Families of rows that turns and mirrors carry onto each other, the same ones carrying the whole set onto itself: the rest of each named row's family, in list order:
4 families of 8 rows:
Bogig: [-2.42  2.06 -0.58 -0.52 -0.44  1.18  2.89  1.56  2.43  3.37  0.45]
tuni: [-1.77 -1.40  2.41 -1.32  0.98 -0.85  3.47  2.56  0.12  3.42 -2.92]
diri: [-0.48  0.79  4.65 -0.73  1.64 -0.98  3.13  4.66  1.88  0.94 -2.73]
tekov: [-0.18  0.51  4.17  0.03  0.70 -1.05  2.25  4.07  1.48  0.59 -4.07]
Tukin: [-1.23  3.81  0.98  0.30 -0.13  1.40  1.88  2.69  3.34  0.89 -0.75]
paz: [-3.09  2.54 -0.87 -2.09 -1.17 -0.48  0.90 -0.73  2.38  2.01  0.63]
Pozo: [-2.09 -1.36  2.71 -1.98  1.33 -1.28  3.77  2.39  0.55  3.65 -1.25]
roz: [-1.71  3.69  1.03 -0.54 -0.36 -1.30  0.34  0.66  2.47 -1.97 -0.11]
puzev: [-3.49  1.69 -0.45 -2.75 -0.50 -0.63  1.23 -1.33  1.92  1.82  0.25]
Duzug: [-1.50  3.93  1.18 -0.63  0.54  1.65  1.42  3.31  2.90  0.31 -1.32]
numub: [-1.28  0.11  4.59 -2.60 -0.60 -3.03  1.17  2.19  0.81 -1.07 -3.00]
moril: [-0.86  0.47  4.06 -2.02 -0.29 -3.48  0.37  1.47  1.49 -0.90 -3.17]
naliz: [-2.02  1.95 -0.24 -1.08  0.64  2.08  3.06  1.90  1.80  3.22 -0.31]
Loso: [-0.74  0.33  3.96 -0.38  0.14 -1.18  3.28  4.70  1.09  1.02 -3.18]
dapat: [-1.63 -1.36  3.25 -2.15 -0.05 -1.00  3.61  3.20 -0.77  2.47 -2.34]
kulu: [-0.61  0.27  4.57 -1.43  0.37 -0.91  3.02  4.21  0.26  0.87 -3.38]
Dutus: [-2.81  1.75 -0.57 -1.43  0.05  1.32  3.27  2.11  1.44  3.21  0.29]
nisot: [-2.26  4.30  1.12 -1.41 -0.68 -0.92  0.23  1.35  2.91 -1.25 -0.48]
lur: [-2.53 -1.36  3.17 -3.50 -0.73 -3.42  2.13  0.84 -0.22  1.11 -2.00]
tumum: [-2.82  1.46 -0.55 -1.55 -0.70 -1.20  1.97 -0.95  0.98  1.25  1.18]
meza: [-2.64 -1.26  1.91 -2.88 -0.18 -3.28  2.20 -0.11  0.29  1.98 -2.27]
Vazi: [-2.18  1.44 -0.38 -0.29  0.51  1.39  3.81  1.48  1.13  2.83  0.60]
digu: [-1.22  0.86  4.46 -1.64 -0.77 -3.85  0.85  2.34  1.55 -1.40 -2.99]
zatuz: [-2.26 -1.28  2.83 -3.23  0.27 -3.62  1.69 -0.30  1.18  1.10 -1.12]
naki: [-1.46  3.50  1.20 -0.14  0.23  1.39  2.60  4.17  2.75  0.78 -0.64]
fimaf: [-1.14  3.51  1.76  1.07  0.48  1.17  2.36  3.33  2.19  0.02 -0.73]
sutak: [-3.67  2.07 -0.59 -2.85 -0.91 -1.34  1.53 -0.19  1.43  0.90  1.00]
miluf: [-2.11  4.19  0.83 -0.80 -1.14 -0.50  0.08  1.25  3.61 -0.25 -0.39]
vazos: [-1.20  0.90  4.90 -2.01  0.64 -3.25  0.70  1.99  2.42 -1.20 -2.13]
Lameb: [-2.65 -1.01  2.32 -3.04 -1.04 -4.31  1.77  0.65  0.24  1.03 -1.83]
nadi: [-1.88  3.64  1.31 -1.85 -0.16 -1.18 -0.41  0.61  3.24 -1.09 -1.18]
giri: [-2.13 -1.69  2.18 -1.64 -0.09 -1.76  3.80  2.70 -0.25  3.18 -2.18]

The rest of the family of tumum: diri, Pozo, roz, Vazi, zatuz, fimaf, vazos

